In the data rows, 500 means zero.
Every row has a hidden score. In each pair, how much higher is the second row's than the first's? 8 means about the same, 16 much higher and 0 much lower.
[671, 283, 378, 667, 466, 309, 574, 695]
[439, 608, 613, 338, 545, 652, 470, 310] ~ 14
[264, 311, 304, 637, 456, 407, 522, 574]
[480, 597, 612, 347, 439, 707, 461, 447] ~ 14
[442, 579, 541, 380, 434, 738, 446, 423]
[447, 486, 383, 468, 356, 744, 502, 582] ~ 4
[647, 372, 359, 654, 589, 253, 612, 669]
[389, 657, 667, 432, 580, 560, 484, 369] ~ 14
[462, 602, 648, 340, 520, 652, 477, 319]
[423, 643, 675, 541, 638, 347, 505, 397] ~ 9
[512, 540, 486, 398, 377, 772, 494, 499]
[505, 553, 566, 352, 450, 746, 528, 550] ~ 10
[452, 378, 320, 742, 459, 290, 515, 607]
[237, 468, 257, 554, 493, 494, 395, 479] ~ 7
[505, 571, 500, 713, 476, 313, 525, 645]
[258, 594, 296, 497, 514, 519, 435, 389] ~ 4
[630, 556, 740, 544, 682, 348, 594, 534]
[475, 377, 289, 641, 265, 415, 457, 637] ~ 0
[305, 647, 491, 377, 504, 561, 443, 341]
[680, 241, 263, 447, 376, 657, 526, 625] ~ 2
[422, 632, 638, 349, 577, 590, 485, 307]
[337, 675, 616, 470, 557, 503, 488, 366] ~ 7
[258, 459, 296, 593, 369, 491, 400, 486]
[314, 648, 497, 399, 524, 591, 461, 338] ~ 13
[650, 293, 331, 647, 503, 312, 609, 701]
[735, 212, 288, 581, 472, 387, 599, 672] ~ 7
[402, 594, 502, 352, 480, 717, 476, 373]
[438, 536, 465, 325, 424, 742, 428, 393] ~ 7
[447, 670, 704, 428, 526, 562, 466, 424]
[710, 389, 533, 491, 348, 638, 507, 713] ~ 3
[333, 622, 526, 659, 455, 375, 425, 489]
[510, 456, 365, 337, 399, 775, 433, 471] ~ 4
[429, 597, 517, 348, 496, 720, 486, 355]
[370, 637, 565, 358, 559, 609, 467, 318] ~ 9
[661, 542, 757, 585, 508, 449, 547, 629]
[253, 533, 299, 538, 382, 405, 442, 400] ~ 0
[399, 605, 572, 621, 585, 255, 464, 424]
[338, 622, 528, 359, 548, 588, 463, 290] ~ 7
[373, 655, 687, 473, 619, 455, 499, 448]
[629, 343, 442, 688, 534, 237, 569, 662] ~ 2
[781, 301, 503, 598, 543, 379, 602, 722]
[709, 213, 273, 483, 364, 620, 530, 624] ~ 2
[340, 612, 530, 353, 522, 599, 455, 288]
[551, 434, 379, 339, 399, 787, 443, 478] ~ 4
[672, 289, 370, 690, 410, 350, 542, 693]
[330, 636, 513, 362, 530, 615, 472, 343] ~ 12
[586, 368, 402, 658, 401, 410, 554, 765]
[447, 409, 260, 614, 271, 478, 404, 613] ~ 4
[303, 626, 478, 385, 608, 534, 451, 301]
[406, 617, 622, 606, 544, 281, 437, 435] ~ 11
[302, 631, 493, 393, 530, 545, 423, 307]
[754, 488, 589, 500, 680, 468, 667, 689] ~ 11
[623, 567, 766, 514, 686, 397, 580, 520]
[376, 638, 585, 381, 502, 614, 433, 330] ~ 3
[379, 567, 514, 655, 432, 389, 463, 658]
[577, 617, 767, 515, 448, 547, 469, 523] ~ 13
[613, 569, 719, 557, 674, 343, 593, 565]
[350, 609, 504, 364, 572, 616, 474, 277] ~ 3
[319, 607, 497, 362, 546, 603, 444, 303]
[366, 609, 534, 351, 531, 631, 452, 293] ~ 9
[659, 306, 335, 624, 469, 332, 522, 737]
[694, 230, 273, 482, 360, 639, 546, 623] ~ 6
[593, 585, 734, 542, 694, 374, 597, 525]
[583, 438, 492, 589, 375, 558, 524, 775] ~ 0
[477, 456, 384, 311, 442, 778, 452, 440]
[747, 266, 435, 649, 463, 328, 563, 688] ~ 9
[568, 611, 779, 508, 460, 542, 472, 517]
[669, 340, 375, 682, 541, 257, 559, 667] ~ 0
[311, 393, 300, 631, 452, 505, 402, 636]
[626, 279, 372, 683, 530, 271, 589, 662] ~ 10
[356, 618, 528, 357, 535, 618, 452, 297]
[409, 646, 635, 380, 559, 599, 471, 329] ~ 10
[700, 225, 267, 485, 379, 637, 526, 627]
[319, 585, 259, 435, 392, 380, 410, 392] ~ 8
[284, 637, 461, 379, 574, 504, 475, 318]
[683, 312, 418, 689, 542, 263, 622, 644] ~ 7
[599, 488, 567, 718, 507, 315, 523, 679]
[400, 666, 672, 466, 657, 498, 516, 425] ~ 11
[739, 225, 376, 623, 505, 319, 584, 668]
[332, 646, 494, 372, 543, 612, 469, 347] ~ 11
[748, 310, 411, 580, 595, 471, 590, 758]
[528, 641, 765, 510, 561, 506, 497, 521] ~ 15
[717, 437, 563, 472, 415, 664, 515, 708]
[350, 632, 503, 344, 541, 606, 463, 307] ~ 8
[701, 345, 517, 670, 469, 242, 498, 649]
[227, 597, 380, 503, 502, 459, 449, 370] ~ 5
[603, 366, 366, 656, 428, 386, 560, 760]
[227, 572, 386, 504, 561, 532, 469, 342] ~ 9
[451, 606, 630, 336, 531, 651, 470, 314]
[579, 379, 313, 362, 402, 777, 464, 515] ~ 0
[436, 624, 676, 374, 522, 601, 488, 315]
[413, 555, 386, 664, 504, 379, 546, 694] ~ 2
[602, 577, 755, 544, 671, 375, 585, 522]
[729, 240, 357, 628, 450, 353, 566, 692] ~ 0
[274, 619, 470, 391, 552, 524, 463, 305]
[429, 624, 659, 369, 540, 600, 484, 302] ~ 12
[452, 670, 702, 446, 524, 566, 455, 405]
[572, 370, 354, 399, 358, 787, 517, 504] ~ 0
[693, 297, 353, 655, 562, 292, 600, 677]
[369, 614, 516, 356, 539, 640, 461, 295] ~ 11
[527, 425, 372, 355, 370, 787, 499, 452]
[567, 620, 749, 498, 411, 571, 453, 505] ~ 16
[287, 612, 259, 483, 588, 522, 470, 446]
[682, 294, 410, 637, 534, 273, 513, 702] ~ 11
[463, 344, 218, 637, 299, 432, 449, 600]
[621, 315, 382, 694, 541, 271, 584, 674] ~ 13
[340, 622, 494, 374, 517, 645, 443, 346]
[550, 408, 381, 387, 353, 789, 503, 499] ~ 4
[359, 607, 546, 617, 567, 269, 471, 414]
[371, 636, 574, 363, 538, 608, 463, 313] ~ 8
[540, 409, 367, 360, 378, 791, 490, 469]
[487, 622, 715, 422, 466, 635, 479, 399] ~ 16
[428, 528, 455, 303, 444, 737, 440, 380]
[455, 499, 421, 310, 415, 759, 446, 440] ~ 7
[339, 627, 518, 355, 552, 613, 462, 322]
[628, 304, 269, 414, 360, 720, 489, 578] ~ 1
[364, 621, 529, 360, 525, 621, 440, 296]
[399, 635, 625, 371, 515, 586, 454, 299] ~ 10
[525, 346, 246, 593, 243, 486, 420, 612]
[546, 404, 353, 368, 370, 787, 493, 483] ~ 11
[609, 391, 386, 626, 477, 515, 640, 775]
[554, 424, 447, 665, 297, 423, 424, 706] ~ 8
[656, 279, 330, 643, 462, 333, 553, 714]
[328, 441, 289, 627, 332, 565, 396, 512] ~ 6
[395, 641, 599, 366, 546, 632, 462, 352]
[317, 665, 529, 404, 510, 595, 481, 408] ~ 6
[399, 653, 629, 388, 568, 579, 465, 323]
[336, 642, 536, 377, 544, 587, 470, 314] ~ 6
[730, 250, 376, 621, 444, 341, 562, 698]
[588, 602, 745, 529, 408, 562, 446, 550] ~ 16
[677, 294, 432, 673, 514, 293, 600, 690]
[324, 610, 519, 376, 557, 598, 466, 288] ~ 10
[370, 631, 583, 370, 529, 609, 457, 311]
[350, 630, 557, 396, 462, 608, 422, 331] ~ 7
[323, 621, 493, 463, 367, 611, 419, 429]
[324, 678, 547, 481, 647, 415, 470, 423] ~ 11
[572, 588, 738, 566, 666, 361, 595, 517]
[551, 632, 772, 489, 491, 550, 481, 496] ~ 7
[408, 597, 474, 372, 421, 718, 455, 403]
[531, 611, 732, 536, 658, 363, 551, 537] ~ 15
[634, 329, 411, 680, 534, 228, 581, 647]
[570, 428, 382, 680, 484, 347, 554, 748] ~ 7
[423, 632, 643, 360, 587, 598, 487, 316]
[493, 618, 722, 378, 542, 610, 510, 354] ~ 9
[500, 569, 567, 339, 482, 753, 524, 480]
[334, 603, 525, 353, 515, 621, 444, 311] ~ 7
[703, 440, 665, 568, 666, 382, 613, 681]
[449, 605, 628, 340, 527, 655, 471, 315] ~ 6
[295, 593, 458, 558, 622, 301, 513, 525]
[698, 232, 271, 461, 381, 652, 528, 622] ~ 2
[271, 637, 502, 426, 543, 575, 465, 400]
[658, 533, 676, 452, 753, 433, 616, 620] ~ 13
[629, 310, 291, 397, 370, 731, 493, 585]
[508, 503, 599, 674, 394, 263, 389, 560] ~ 15
[453, 647, 699, 398, 528, 588, 474, 360]
[350, 618, 511, 365, 566, 618, 471, 291] ~ 4
[711, 235, 334, 642, 455, 390, 515, 701]
[559, 604, 764, 539, 652, 405, 572, 500] ~ 16
[620, 309, 325, 651, 564, 239, 588, 645]
[417, 623, 627, 341, 554, 618, 468, 319] ~ 14
[325, 648, 493, 626, 471, 362, 446, 487]
[351, 656, 515, 349, 555, 594, 465, 339] ~ 9
[683, 275, 353, 680, 545, 289, 595, 653]
[377, 626, 556, 358, 519, 634, 440, 324] ~ 12
[497, 585, 624, 314, 600, 695, 547, 377]
[376, 608, 568, 600, 579, 262, 466, 402] ~ 7
[536, 624, 746, 485, 431, 592, 455, 481]
[495, 418, 389, 699, 273, 403, 445, 645] ~ 0
[464, 386, 327, 693, 338, 289, 441, 590]
[462, 668, 708, 422, 536, 567, 474, 405] ~ 16
[409, 548, 464, 318, 486, 735, 487, 360]
[691, 227, 270, 491, 373, 637, 541, 630] ~ 3
[270, 633, 469, 420, 536, 536, 439, 344]
[426, 631, 645, 351, 602, 587, 491, 316] ~ 12
[535, 411, 373, 392, 341, 783, 486, 488]
[343, 613, 530, 356, 545, 606, 465, 291] ~ 13
[460, 605, 647, 326, 571, 653, 485, 347]
[508, 564, 594, 320, 592, 729, 538, 372] ~ 7
[765, 235, 385, 614, 456, 344, 559, 680]
[299, 649, 496, 438, 586, 473, 435, 309] ~ 11
[422, 627, 610, 341, 554, 632, 478, 320]
[328, 696, 356, 525, 477, 518, 459, 427] ~ 2
[554, 381, 315, 637, 388, 387, 559, 744]
[633, 366, 411, 638, 362, 435, 557, 760] ~ 10
[523, 375, 344, 618, 308, 494, 462, 728]
[478, 645, 668, 422, 580, 629, 540, 550] ~ 16
[315, 664, 483, 603, 451, 409, 434, 433]
[324, 676, 531, 512, 634, 500, 447, 384] ~ 10
[752, 212, 389, 596, 516, 324, 604, 666]
[500, 626, 608, 372, 628, 696, 505, 420] ~ 13
[342, 610, 533, 359, 549, 608, 463, 291]
[718, 451, 657, 603, 640, 321, 608, 642] ~ 11
[455, 427, 333, 663, 263, 430, 432, 629]
[714, 274, 372, 655, 465, 309, 547, 685] ~ 10
[682, 211, 270, 472, 377, 627, 516, 635]
[478, 628, 659, 337, 647, 609, 532, 362] ~ 16
[742, 342, 488, 597, 603, 442, 540, 766]
[349, 612, 530, 348, 528, 615, 453, 298] ~ 8
[670, 288, 307, 611, 437, 350, 552, 723]
[366, 620, 552, 347, 533, 615, 443, 305] ~ 14
[454, 495, 400, 333, 424, 765, 431, 417]
[574, 575, 731, 581, 669, 349, 585, 537] ~ 16
[332, 633, 524, 346, 561, 581, 446, 325]
[476, 607, 675, 357, 502, 649, 486, 337] ~ 11
[707, 455, 675, 615, 649, 324, 593, 626]
[369, 659, 620, 393, 550, 550, 466, 330] ~ 6
[635, 356, 463, 680, 551, 267, 540, 700]
[343, 671, 563, 563, 575, 345, 485, 433] ~ 10
[374, 608, 545, 363, 480, 636, 423, 303]
[367, 613, 542, 347, 520, 623, 444, 297] ~ 8
[647, 544, 770, 552, 622, 428, 574, 592]
[423, 633, 611, 356, 565, 646, 494, 343] ~ 4
[286, 636, 453, 390, 569, 578, 500, 351]
[707, 270, 350, 647, 461, 333, 541, 699] ~ 5
[614, 307, 269, 687, 482, 335, 548, 679]
[368, 627, 530, 352, 521, 615, 460, 291] ~ 14
[625, 563, 742, 542, 697, 373, 597, 529]
[400, 507, 509, 701, 573, 277, 587, 594] ~ 2
[539, 409, 450, 731, 589, 250, 533, 641]
[281, 500, 218, 561, 407, 462, 425, 415] ~ 2
[380, 544, 375, 629, 266, 477, 437, 569]
[621, 561, 763, 549, 676, 393, 584, 529] ~ 16
[326, 668, 592, 461, 560, 493, 447, 350]
[323, 603, 504, 345, 563, 613, 481, 308] ~ 6
[408, 591, 607, 626, 477, 274, 399, 445]
[285, 638, 491, 443, 558, 471, 454, 294] ~ 6
[404, 425, 335, 661, 529, 307, 442, 674]
[413, 616, 619, 336, 595, 602, 489, 298] ~ 15
[363, 635, 569, 379, 523, 617, 458, 321]
[586, 341, 331, 719, 511, 268, 519, 649] ~ 3
[408, 569, 504, 352, 435, 723, 460, 368]
[690, 506, 714, 603, 393, 465, 494, 650] ~ 12
[437, 631, 666, 357, 557, 596, 479, 324]
[373, 614, 557, 367, 490, 626, 431, 298] ~ 5
[535, 597, 743, 571, 671, 371, 555, 493]
[558, 601, 749, 448, 622, 561, 576, 565] ~ 8
[576, 537, 663, 665, 402, 385, 486, 654]
[412, 513, 494, 700, 430, 317, 409, 620] ~ 5
